128 stands for zero in the data rows.
A hidden rule labels the rows of this table. It goes by one to three of the table's principal directions, not those with the most spread.
[144  68 114 152 133 143 128 135 175 120 146 143 119 110 124 158 127 156
 188 184  87 188 138 120 132 117 146 127  77  73 112  82 137 105  57 108
  95 126  61  80  91 124 151 148 189 154  69 178 113 102 123  99 119  96] j199
[130 116 130 125 115 116 132 123 132 122 122 144 134 120 141 141 120 147
 122 109 143 112 130 119 141 133 159 126 133 134 115 135 126 114 135 136
 163 127 150 119 118 118 117 150 118 128 148 124 136 106 125 128 130 124] j199
[153 115 145 126 107 134 133 143 116 107 120 118 138 118 137 149 114 132
 114 132 124 120 123 116 126 130 143 115 125 115 130 120 112 120 122 147
 122 131 121 115 125 112 105 152 138 109 151 139 134 119 127 151 128 136] j382
[113 109 121 152  99 121 157 101 149 125 132 175 109 126 167 114 118 174
 130 111 117 155 113 100 159 149 163 117 105 131 114 109 141 142 119 126
 145 111 149 115  98 101 143 159 151 122 147  98 130 128 120 109 104 123] j545
[ 98 151 113 113 142 130 151 124 114 137 154 118 145 102 100  96 154 124
 122 147 127 153 124 154 122 125  92 148 123 123 132 135 120 161 152  87
 118 119 136 157 134 143 146  94 134 143 111 110 125 144 134 117 118 147] j545
[116 146 127 100 157 122 101 108 171 157 110 177 101 162 166 138 134 121
 107  82 194 143 144 103 169 189 130 107 142 165 111 116 150  91 139 174
 163  79 139  98 135 134 111 121 166 158 174 167 154 132 130 106 128  96] j199
[161 108 153 163  98 104 142 100 154 113  77 152 108 124 157 181  79 171
 112  70 149  91 129  68 160 166 201  90 138 124 119 131 137  86 130 150
 176 108 163  68 104  79  93 205 136  77 190 126 151  77 131 118 108 115] j382
[112 196 122 131 121 104  74 131 175 125 109 153  95 156 121 145 111 131
  99  67 196  58 145 112 158 152 142 102 180 184 115 161 146 104 171 161
 156 116 169 115 176 134  92 131  66 145 202 120 128 110 139 103 161  76] j199
[145 113 144 151 124  97 146 129 151  73 105 136 122  97 107 154 100 181
 123 107 104 114 107 105 147 115 155 110 145 128 139 108 150 117 121 137
 136 134 123  74 105 108 110 180 120 107 154 131 134  61 130 123 135 110] j545
[126 132 134  99 107 127 146 142 117 104 142 129 143  97 132 131 137 139
 100 132 130 134 128 132 141 148 134 113 125 124 119 117 112 136 153 126
 123 116 137 128 116 122 108 140 149 152 163 129 137 130 126 139 118 124] j199
[153 130 154 122  84  95 121 125 160  69 101 153 106  95 147 195 106 183
 131  69 135  99 151  81 163 159 221  66 170 149 119 118 144  98 132 162
 151 111 141  30  81 100  85 195 119 135 223 139 159  67 125 115 136  70] j545
[115 105 131 144 111 115 174 115 121  99 140 131 145  94 120 126 116 161
 142 134  93 136 114 115 129 112 147 139 120 116 120 112 128 137 112 125
 133 149 141 106  93 103 121 167 140  90 132 110 118 103 109 134 129 133] j382
[216 111 178 117  78 147 116 141 110 102  81 104 115 122 167 190 113 124
 106  91 139 104 151  90 133 175 201  80 136 112 137 125 118 100 129 157
 134 103 123  82 101  99 111 161 139 107 197 145 170 120 133 151 113 123] j199
[147 155 124 125 199  75 109 126 126 128  90  60 135  87  64 206 123 118
 228 125 129  67 209 148  97  95 161 128 196 123 118 181 149  47 102 114
 137 163  92  35 122 167 122 116  96 102 103 205 145  77 136  88 163 107] j199
[132 114 127 137 127 118 128 129 131 136 115 144 127 123 144 143 125 148
 138 117 138 115 138 130 139 127 153 136 127 128 114 137 135 103 118 137
 158 127 130 109 123 128 136 137 124 124 133 131 136 110 131 116 126 131] j545
[131 145 126 123 158 133 118 122 110 138 133 102 122 145 114 111 140  91
 158 135 108 120 132 138 100 105 111 134 141 136 142 133 140 136 116 123
 101 151 113 137 134 149 147 105 110 111  97 130 122 160 126 137 143 134] j382
[130 130 131 144 145 117 134 116 128 137 106 128 123 137 128 130 112 130
 124 115 136 111 121 119 131 126 126 131 135 130 134 137 135 114 128 131
 143 130 137 123 137 121 126 135 123  97 128 129 136 121 135 123 123 145] j199
[136 118 132 125 136 121 117 112 146 129 109 146 116 153 145 132 109 129
 127 100 146 118 126 107 137 139 145 126 142 146 125 125 140 110 124 151
 163 127 149 124 124 116 124 135 116 119 140 139 139 111 124 124 142 119] j199
[100  83 118 102 118 129 129 148 182 137 116 200 137 131 170 154 127 173
  92 126 213 166 147 118 216 206 134 148  91 157  81 111 131  56 134 177
 217  85 170  96 106  99  99 123 186 203 190 206 185  89 125  79  99 107] j382
[135 108 127 110 142 118 157 143 122  66 153 127 144  96 115 103 134 163
 158 161  65 184  92 132 121  85 123 124 131 131 148  74 138 167  88 141
  93 149  83 109 101 139 141 134 144 126 114 146 129 113 120 151 152 134] j199
[131 110 131 110  83 155 136 142 116 120 153 133 137 128 160 128 138 123
 123 148 123 153 139 123 132 152 143 123 102 129 110 112 110 140 122 152
 120 128 137 140 107 114 117 130 152 145 151 139 127 154 110 149 125 119] j382
[ 98 136 119 211  64  89 163 113 157 112 126 164 111 100 137 152  90 208
 119 101 118  81 119  95 168 135 182  96 113 124  98 147 131 125 144 122
 134 127 164  85 128  93  89 225 122  87 177  65  95  96 128 107  96 103] j382
[106 150 127  99 156 139 120 107 126 150 137 150 126 160 132  80 142 100
  87 110 147 155  98 133 118 133  79 138 141 151 150 117 132 169 153 134
 136 109 142 184 150 142 139  89 126 139 119 111 122 148 133 146 141 143] j545
[ 96 144 116 148  21 161 149 122 129 133 189 162 114 113 163 104 162 143
 105 136 123 156 132 110 154 172 165 113  68 116  92 121 112 188 153  99
  92 102 161 152 101 104 142 152 155 156 174  46  95 196 103 124  89  95] j199
[132 117 137 119 111 158 119 161  88 138 138 100 154 141 116 117 145  87
  97 161 131 120 121 155 110 116  89 154 105 126 140 140 105 140 142 130
 114 147 130 179 141 133 121 103 113 142 111 127 124 157 126 163 121 150] j382
[140 125 124 109 164 161 109 123 126 144 133 104 119 174 128  95 135  75
 140 143 123 153 123 130 104 126  80 142 126 140 151 125 131 143 116 133
 116 138 127 173 141 138 144  74 116 131  82 157 132 159 128 142 146 141] j382
[175  88 139 120 134 164  98 160 103 124 126 109 136 165 133 116 134  89
 118 158 119 121 100 134 106  89 110 151 103 121 154 123 122 129 105 138
 122 161 107 176 136 133 146 105  91 133  81 150 136 144 130 172 143 155] j199
[162 112 146 145 156 115 115 129 140 113  88 124 120 136 119 154  97 139
 139 106 121  92 121 120 118 102 139 130 156 128 143 126 147  94 104 154
 151 146 116  98 137 124 123 145  99  87 122 150 135  72 142 130 155 132] j199
[136 162 156 110  77 152  64 159 110 158  97 155  99 185 192 146 139  99
  44  80 189  81 142 134 142 172 126  93 146 176 143 162 116 128 181 187
 140  97 152 159 168 131  96  99  89 177 204 113 152 163 150 153 115 125] j199
[130 114 123 124 133 126 114 141 103 145 132 123 152 131 124 134 138 111
 147 141 137  98 139 151 109  91 139 167 125 121 110 146 123 105 110 134
 149 159 120 141 134 144 145 120 103 117 103 127 118 131 116 141 150 140] j199
[124 114 131 124 120 114 163 130 104  87 145  90 149  79 107 146 139 142
 175 144  74 136 155 132 108  97 145 140 139 116 117 132 128 130 104 126
 110 161 112  85  82 125 121 138 126 112 110 137 114 102  94 138 153 116] j199
[252  88 156 237 113 109  80 150 155 115  33 101  80 137 138 247  73 170
 188  98 125  26 155  76 133  85 238  97 126  83 130 172 159  23  52 150
 139 151  60  14 140 118 135 207  73  39 119 159 140  58 153 113 131 117] j199
[139 148 114  93 230 106  98 133 138 120 130  81 128 121  67 142 142  89
 225 152 105 109 168 160  92  82 113 140 178 140 130 124 164  82  86 126
 107 174  79  83 129 183 147  92 106 131  72 212 132 114 132 107 185  99] j199
[115 154 116 134 148 125 138 116 110 140 146  95 124 127 107 108 141 100
 158 144 101 122 136 139 107 117 110 123 129 126 132 139 131 146 131  99
  85 144 121 139 133 146 137 120 127 114  99 117 110 171 125 129 122 130] j382
[ 77 191 114  91  81 159 134 110 125 145 184 141 106 145 146  61 166  94
  82 127 131 180 131 137 133 198  91  96 118 162 128 115 117 223 197 103
  80  86 176 209 129 132 136  80 152 195 170  80 109 221 120 128 103 100] j199
[121 143 124  91 108 138 120 144 130 116 152 138 136 128 141 117 141 120
 108 131 151 139 131 129 144 155 130 116 126 148 112 115 115 139 148 147
 126 117 143 144 131 131 112 122 139 164 169 137 133 152 120 139 135 109] j199
[123  93 119 193  99 110 185  94 126 119 130 135 134 101 142 131  98 178
 163 119  97 107 114  89 138 101 182 146  99  92  98 142 124 113  96 106
 150 152 153  92 103  86 130 204 128  39 113  69 106 106 104 119 115 148] j382
[104 132 105  99 155 132 130 110 140 150 137 138 123 139 147 107 142 122
 163 126 150 158 155 132 140 150 124 148 132 151 110 139 133 118 122 125
 162 120 153 133 119 134 151  79 132 151 120 153 154 144 122  93 133 132] j199
[165  97 150 151  78 115 125 139 147 121  86 162 123 114 174 196  98 180
  94  97 168 111 134  90 173 172 199  85 114 111 111 128 114  80 129 158
 163  87 127  68 118  96  89 197 164 125 198 137 157  90 141 124  88 121] j545
[126 142 129 108 167 116 143 103 111 141 114 106 126 134 116 113 130  99
 117 123 132 137 120 121 124 146 105 114 139 134 152 133 131 137 154  97
 121 118 140 144 118 129 129 111 142 128 117 142 155 158 134 128 101 150] j199
[137  85 131 130 141 124 113 147 131 112 124 134 149 108 120 162 122 153
 191 149  99 134 143 148 100  64 153 167 144 103 121 113 132  94  53 152
 145 162  73  74 113 137 149 126 117 111  89 149 121  63 120 121 175 130] j545
[166  96 154 158 110 105 132  94 140 151  54 168  98 152 183 164  99 157
  65  54 179 101 115  75 176 183 182 100 118 130 133 148 144  89 160 133
 199  78 165 112 106  88 123 173 138 117 168 115 170 104 137 119  73 140] j545
[ 89 164 130 117  88 152 123 130 123 162 140 142 123 151 137  88 137 106
  35 130 149 168 108 152 132 186  64 105 114 134 150 121  99 198 201 105
  96  70 150 213 162 124 119  91 164 189 155  78 113 178 145 132  78 136] j199
[101 145 127  98  75 157 125 142 106 138 163 145 134 135 149 100 169 106
  79 128 156 134 134 141 143 161 118 140 106 155 115 139 116 164 174 131
 134 118 174 181 118 126 129  97 116 181 166 100 130 177 113 143 117 119] j199
[125 134 129 103 135 130 114 142 127 122 136 132 132 127 124 126 143 120
 123 129 135 124 134 144 128 125 121 133 138 142 127 125 132 125 135 139
 132 132 127 132 129 142 127 111 116 156 135 142 133 125 129 132 144 117] j199
[108 104 120 123  95 137 142 138 120 129 156 146 147 106 143 128 147 148
 137 150 120 157 138 142 132 124 141 148 101 117 103 122 116 137 115 129
 135 128 124 129 105 126 137 128 147 151 124 117 116 127 112 128 125 125] j545
[122 170 120 162 124 147 149 125  90 138 167  76 125 117  81  79 149  92
 128 176  59 144  98 155  75  90  73 120 105  88 161 125 117 215 140  59
  18 140  87 188 158 154 160 116 134 100  68  64  67 199 137 155 109 151] j545
[131 138 140 153 108 137 126 134 129 133 129 119 129 129 103 138 117 115
  95 133 130 100 118 129 123 139 115 115 116 117 135 126 122 133 152 121
 106 129 138 141 145 120 101 159 131 114 143 116 106 129 141 141 111 117] j199
[151 128 151 164 104 135 133 130 135 109 119 105 117 107  99 158 111 137
 112 133  83 122 127 129 100 121 120 104 128  88 147 117 127 149 131 113
  83 123  98 118 130 119 114 154 137 110 116 117  88  90 139 140 128 109] j545
[212  97 174  89 128 158 103 168  73  98 113  73 146 127 131 155 134  84
 135 147  82 125 122 143  79 105 142  98 143 105 173  96 109 132 103 148
  79 144  66 117 115 144 125 137 130 123 119 152 148 139 143 192 135 145] j199
[ 98 156 111 112 156 126 140 120 110 133 161 105 132 110 102 103 159 107
 168 146  99 131 145 155 104 102 105 146 139 129 124 138 136 146 126  99
  99 152 121 132 122 154 150  97 116 131  93 119 112 154 119 119 144 126] j545
Here are more rows. What is the label of each one?
[110 123 112 135 152 102 155 115 127 129 130 114 142 104 113 134 119 141
 166 140 117 123 145 132 126 115 134 143 132 117 106 139 128 104 114 114
 138 145 130 107 118 128 126 137 139 105 108 143 123 116 116 110 131 133] j382
[131 101 132 149 120 104 153 107 144 110 110 147 122 105 148 157 101 177
 159 109 107 129 138 104 137 125 176 121 137 116 112 119 138 104  96 141
 154 130 127  71  96 103 124 167 142  94 139 132 132  80 119 111 131 122] j199
[112 149 109 152 157 116 146 113 133 137 144 130 115 117 114 101 142 140
 158 140 101 146 117 135 127 108 114 128 118 120 130 122 148 149 115 101
  94 127 101 120 137 152 159 127 142 111  96 110 108 150 134 112 121 132] j545
[133 117 127 129 130 143 121 139 125 130 123 114 132 148 127 125 122 109
 127 138 139 116 130 126 129 126 113 149 119 136 127 140 124 111 123 140
 141 147 145 144 134 118 122 112 109 122 120 148 137 132 122 132 136 137] j382
[177 140 152 133 118 151  92 141 136 124 109 115 103 148 120 138 132 100
  91 113 134 118 114 117 124 143 124  99 126 117 158 116 136 138 144 121
  94 104 101 135 143 133 135 131 124 142 137 117 129 141 145 141 119 111] j199
[124 168 118 110 213 121  88 120 127 163 104 110 107 177 102  99 137  74
 142 111 154  83 133 154 111 108  79 153 170 172 152 159 163 107 142 126
 147 153 142 162 168 166 156  60  64 129  92 158 148 147 150 112 156 141] j545
[123 124 126 128 144 138 121 130 121 140 124 111 134 154 119 115 122  99
 127 138 133 123 125 133 115 120  96 149 128 136 136 138 124 124 126 135
 132 145 138 155 142 126 124 106 114 118 105 140 127 136 124 136 137 142] j382
[102 171 115 121 152 122 131 122 104 142 154 106 131 112 100  99 160 109
 147 140 102 136 132 161  97  98  96 134 144 124 140 141 130 169 138  93
  85 133 102 145 144 166 154  96 118 131  93  94 102 160 131 129 136 136] j545
[ 85 109 112 176  81 116 179 106 105 160 129 126 150 107 146 133 107 154
 120 129 132  97 143 125 134 130 143 162  96  96  87 185  93 116 147  92
 167 139 186 148 123  85 113 155 126  87 116  70 107 124 108 112  91 164] j199
[108 131 129 123  66 160 134 147 118 141 152 144 125 132 158 109 149 129
  76 155 122 186 125 146 140 178 102 106  87 124 132 108 103 183 159 121
  87  86 125 173 126 121 129 106 180 191 153 104 120 178 132 134  78 126] j199
[ 75 128  99 118 181  61 198  86 136  95 151 107 151  52  85 142 129 168
 236 135  86 140 175 123 133 109 162 146 159 132  82 128 155  89  94 109
 143 167 137  33  59 129 121 157 157  94 113 168 127  88  85  84 153  99] j382
[124 140 131 118 112 139 127 129 115 151 119 124 130 133 145 131 135 117
 102 117 159 128 144 132 134 158 121 131 126 131 124 153 111 127 154 126
 145 106 149 145 138 123 123 103 131 139 147 121 143 144 132 123 110 145] j199
[117 153 128  82 139 141 108 148 109 121 151 113 129 134 125 111 162  93
 132 137 122 132 143 153 117 126 104 125 146 157 136 126 130 144 140 138
 102 138 122 141 127 154 128  87 112 173 132 142 136 162 124 140 146 114] j545
[104 132 118 124  87 142 150 144 119 132 153 134 142 107 144 120 145 141
 100 150 140 153 134 136 150 155 118 131  94 117 106 134 101 144 150 117
 118 107 140 145 129 118 117 122 160 157 150 113 126 154 122 125  98 135] j199
[ 91 175 120  78 161 120 119  81 195 113 138 197  81 159 136  75 133 136
  87  58 173 142 105  96 177 191 116 100 167 209 138 100 176 156 188 137
 178  93 215 150 117 119 126 104 100 181 192 136 161 118 141  94 147  80] j199
[113 118 117 125 123 140 153 124 101 140 150 110 150 123 126 106 139 114
 138 155 120 142 130 139 117 124 113 152 106 123 120 140 111 143 131 112
 130 144 149 163 120 125 134 112 131 119 104 125 123 154 117 139 119 152] j382
[118 106 109 132  68 155 154 140 120 141 145 116 158 136 152 121 116 125
  92 151 186 122 139 110 164 178 128 154  73 131  86 174  77 115 165 125
 180 128 217 191 136  83  89 124 124 134 155 137 142 153 110 132  99 151] j382
[104 128 109 123 138 129 142  95 139 162 127 152 121 143 158 103 128 135
 140 112 156 150 139 121 143 154 132 148 124 140 111 145 129 126 132 117
 176 110 169 146 125 118 153  97 132 127 125 120 146 139 127  95 118 148] j199
[139 129 129 139 121 122 134 126 117 123 129 129 120 113 139 131 140 144
 149 125 104 135 129 128 121 110 151 121 127 116 129 126 136 140 110 122
 110 126  98 106 118 139 152 135 130 116 120 108 122 134 127 130 127 131] j545
[ 96 169 104 126 192 114 127 109 125 145 145 107 119 134  94  93 146 102
 182 139 105 128 136 151 100  91  89 147 155 144 136 138 152 141 114 109
 101 154 111 131 146 167 157  87 108 111  79 130 111 152 129 111 155 132] j199
[114 147 132  88 136 105 129  98 151 120 119 188 102 129 171 118 130 160
 104  71 153 138 124 110 158 166 160  94 163 168 126 111 151 138 156 147
 171  93 162 116 108 125 130 127 129 158 186 129 160 115 138 113 131 112] j545
[120 166 123 129 164 107 120 108 137 145 115 120 113 126 107 129 126 121
 140 109 132 113 140 137 117 130 120 114 161 132 136 139 142 127 142 108
 120 117 121 119 146 149 136 117 124 122 123 125 124 127 145 107 130 123] j545
[132 135 133 125 146 124 115 128 117 137 113 115 128 140 119 131 124 108
 126 121 133 107 129 135 114 117 117 133 145 133 140 139 130 119 132 130
 131 138 127 134 140 134 127 117 110 118 119 132 133 129 133 133 135 138] j545
[104 128 116 125  95 129 163 134 109 117 166 126 148  81 124 119 156 149
 136 154 107 153 134 140 133 123 138 139 102 107 106 129 113 153 131  98
 108 126 123 123 105 128 138 136 151 141 128  97 114 145 111 126 113 129] j545
[124 176 144 129 106 140 104 116 125 173  94 111 108 165 138 137 119  85
  35  84 187 101 144 124 131 196  85 100 142 138 142 177 105 140 213 122
 133  74 170 185 174 117  89  98 125 152 162 106 125 151 143 133  96 130] j199
